In the rows, 128 means zero.
Each row of Z is roughly a mix of the hidden directions of one of 3 groups.
Z, 117 rows:
[[159 135 171  83 101 138 148 140 143 166  90 131]
 [138 153 187 149 121 183 115 113 121 155 141 110]
 [146 155 101 117  93 133  71 120 131 163 138  89]
 [172 149  82 139 161 129 108 168 106 126 151 154]
 [ 91 118 140 144 113 180 150 167 136 135 130 177]
 [127 151 115 132 160  77 151 111 146 162  97 169]
 [ 92 114 150  86 102  99 117 166 125 115 119  81]
 [119 166 102 169 116 116  99  99 168 150  95 146]
 [119 123 121 183 170 117 112 105 135  86 123 168]
 [142  87  96 101 131 123 140 113 157 171 178 117]
 [101 105 161 100 112 151 154 105 124  65 111 129]
 [137 139  98 180 124 109 127 105 145  72 161 118]
 [120 144 117  83 142  82  95 149 141 160 141 170]
 [127 121  80 139 138 112 106 122 163 166 137  70]
 [107 113 179 120 157 176 153 136 152 166 125 140]
 [105 114 140 178  83 130 146  86 123 157 150 151]
 [102 166 112 105  88 169 156 155 120 103 144 154]
 [145 135 133 124 117 102 140 200 149 118 177 126]
 [105 126 120 113 158 112 130  57 125 122  85 107]
 [150 110 148 162 177 157 155 149 118 113 146  83]
 [155 109 138  83 124  68 140 130 162 136 117  96]
 [155 155 135  85 114 146 103 122 110 113 159  71]
 [113 123 111 118 163 204 129 107 158 111 129 121]
 [100 114 139  83 109 131 168 170 102 161 107 116]
 [153 106 111 115 128  99  84 133 111  97 163  77]
 [172 120 123 167 137  92 133 145 120 113 188 112]
 [159 133 103 136 172  62 133 107 127 125 125  98]
 [ 99 128 147  79 126 144 128  82 167 140  98  97]
 [117 144 131 129  76 163 136 194 147 120 135 124]
 [100  78 128 123 113 150 144 168 132 122 187 135]
 [103 168 152 139 147 140 112  74 165  92 139 134]
 [106 152 152  74 162  91 142 141 148 160 111 116]
 [131 147 121 122 140  81 129 136 127 144 203 153]
 [147 128 121 165 147 126 127 138  87 195 101 145]
 [ 94  87 139 129 116 123 116 136 156 179 129 179]
 [ 85 154 122  97  98 154 152 148 137 119 124 183]
 [119  79 141 161 116 174 117 116 143 127 122  74]
 [130 173  78 164  99 146 167 133 114 104 122 122]
 [147 110 169 112 119 143 197 135  96 137 114 145]
 [154 117 109 162 175 126 121 165 127 141 162  82]
 [184  96 135 114 143 136 120  99 102 162  90 107]
 [125 126 183 120 150 102  95  71 104 117 128 122]
 [126 117 150 140 170  80 151 138 135  97 127  74]
 [151 155 134 170 128 143  74  96 159  97 136 140]
 [132 123  66 164 162 157 131 117 147 107 161 138]
 [109 140 169 112 130 112 148 189 145 120 167 103]
 [132 149 149  80 112  98  93 153 149 148  87 103]
 [170 151 100 145  94 126 118 160 152 120 178 152]
 [147 154 163  99 114 118 100 140  99 149 138 188]
 [171 124 130 150 158  77 126 120  90  84 123 124]
 [106 129  94 130 155 116 110  92 120 141 106 196]
 [173 132 127 133 156  97 117 166  92 127 181 128]
 [135 161 145 166 180  98 115 105 158 106 152 145]
 [118 155 120 173 115 106  61 107 119 139 146 145]
 [100 160 140  89 124 116 149 114 126 175 108  78]
 [127 129 147 100 184 136 163 100 122 103  79 121]
 [171 140 148 110 104 140 126 186 133 170 156 130]
 [ 97 130 119 101 120 101 163 159 111 165  98  83]
 [ 87 143 125 156  97 136 143 125 139  74 163  94]
 [143  96 141 143 166 128  82 140 147 177 137  94]
 [180  94 111 146  96 157 117 156  95 150 139 150]
 [112 131 151 107 158 100 169 121 145 161 121 185]
 [ 61 138 104 129 135 173 112 137 144 106 107 105]
 [158 158 146 161 107 158  67 133 126 116 149 151]
 [159 131 145 141 172 120 133 128  68  88 143 149]
 [129  96  84 107  91 160 118 128 131 103  84 158]
 [135 118  86 140  94 161 111 165 160 135 176 124]
 [105  96 127 124 180 135 147 100  83 101 161 121]
 [110 108 130 135 147  87 159  65 113 163 125 138]
 [121 139 103 124  80 134 152 162 103 177 113  93]
 [109 108 107 164 140 145 106 103 116  99 124 194]
 [142 115 125 143 131 103 124 125 129  85 206 139]
 [148 128 108 104 134  62 131 140 112 137 180 148]
 [122 107 121 155  79 112 164 107 124 168 147 170]
 [131 109 105  75 141 111 137 165 165 112 123  83]
 [ 70 118 130 102 124  86 148 147  92 145 102 106]
 [ 69 151 139  86 135 137 130  84 135 143  95 126]
 [148 168 154  94 169 116 159 111 111  86 109 123]
 [131 104 136 115 162  66 115 143 130 153 144 176]
 [122 142 151 155  73 105 145 173 124  93 100 125]
 [ 92 173 104 111 113 142 145 117 148 104  75 152]
 [131 140 133 129 126 143 158 112  99 196 105 170]
 [149 146 110 143  83 111 114 128 194 158 113 131]
 [110 129  66 151 149 124 121  91 150 171 141 142]
 [113 168 126 139 146 173 148 126 138  94  71 115]
 [117 113 135 138 118 168 104  94 144  66 144 161]
 [120 158 136  76 117 114 175  92 120  87 122 134]
 [ 80 160 150  97 122 116 154 167 156 128 119  92]
 [ 94 118 115  91  87 178 117  97 116 134 110 156]
 [159 174 111 117 173 112 100 159 109  97 126 106]
 [110 136 111 193 100 150 144 152 100 104 144 155]
 [128 154 132 158  78 111  81 118 141 174 130 148]
 [164 143 122 174 125 105 142 178 114 163 149 106]
 [154 107 154  90 161 123 176  99 151 110 101 112]
 [115 124 107 122 156 163 127  70 148 181 130 143]
 [129 108 122 121 170 109 116  54 154 136 145 117]
 [153 119 139 109 182  86 115 126 163  94 139 156]
 [134 114 156 103  97 101 148 107 116 169 165 173]
 [152 155 158 110 177 118 121 103  90 140  89 151]
 [130 116 126 141 136  80  90 127 138 175 108 178]
 [125 126 146 115 110 149 133 178  97 109 173 175]
 [159 130 168 103 170 142  99 127 129 153 143  78]
 [127 144 126  61 105 120 141 173 150 162 117 121]
 [114 135 155  67 162 133 107 140 123 108  92  94]
 [161 142 113 129  89 129 145 160 110 182 126  86]
 [141 156 116 134 101 107  96 136 196 122  95 113]
 [ 92 182 136  89 104 152 120 128 161 152 129 154]
 [138 150 154 127 107 189 116 179 100 114 124 144]
 [155 111 114 148 114 103 133 156 125  95 199 126]
 [137 136 105 139 148  93 119 153 172  80 145 169]
 [126 161 105 116 145 142 105 139 163 193 133  97]
 [112 161 141 146 156 137 134  85 138 115  62 141]
 [116 123  94 147 112 108 151 148  77 185 122 116]
 [150 147  85 117 162  79  98 160 124 124 155 112]
 [130 114 140  64 112 129 147 149 124 157  93  85]
 [120 120 118  91 162 163 117 174  81 117 154 119]
 [131  94 183 107 153 112  78 129 127 137 111 159]]

One row of each group comes first, with its name. Which group is each row after those in?
[164 142 106 115 156  83  90  98 151 167 129 134]	<16>
[123 116 143  68 132 117 126  95 133  85 134  80]	<127>
[119 174 166 124 137 146 131 146 171 136  82  98]	<72>

[119 130 136 172  94  99  78 130 121  94 167 121]	<16>
[141 108 139 122 134  76  99 122  84 140 182 126]	<16>
[166 128 121 169 100  79 173 142 122 126 129 153]	<16>
[ 90 142  77 153 123 142 171 133 168 151 113 129]	<127>
[115 120 163 114 101 104 111 120 173  86 112  83]	<16>
[171 124 175 104 123  79  90 115 113 136 147 123]	<16>
[127 121 151 130  81 149 158 185  86 131 139 140]	<16>
[137 101 116 160  80 172 120 116  91 115 165 133]	<72>
[149 130 110 184  80 102 134 146 121 138 161 156]	<16>
[137 132  98 128 115  93 170 150 102 111 184 151]	<127>
[132  90 100 146 143 108 117 114 124  72 159 170]	<72>
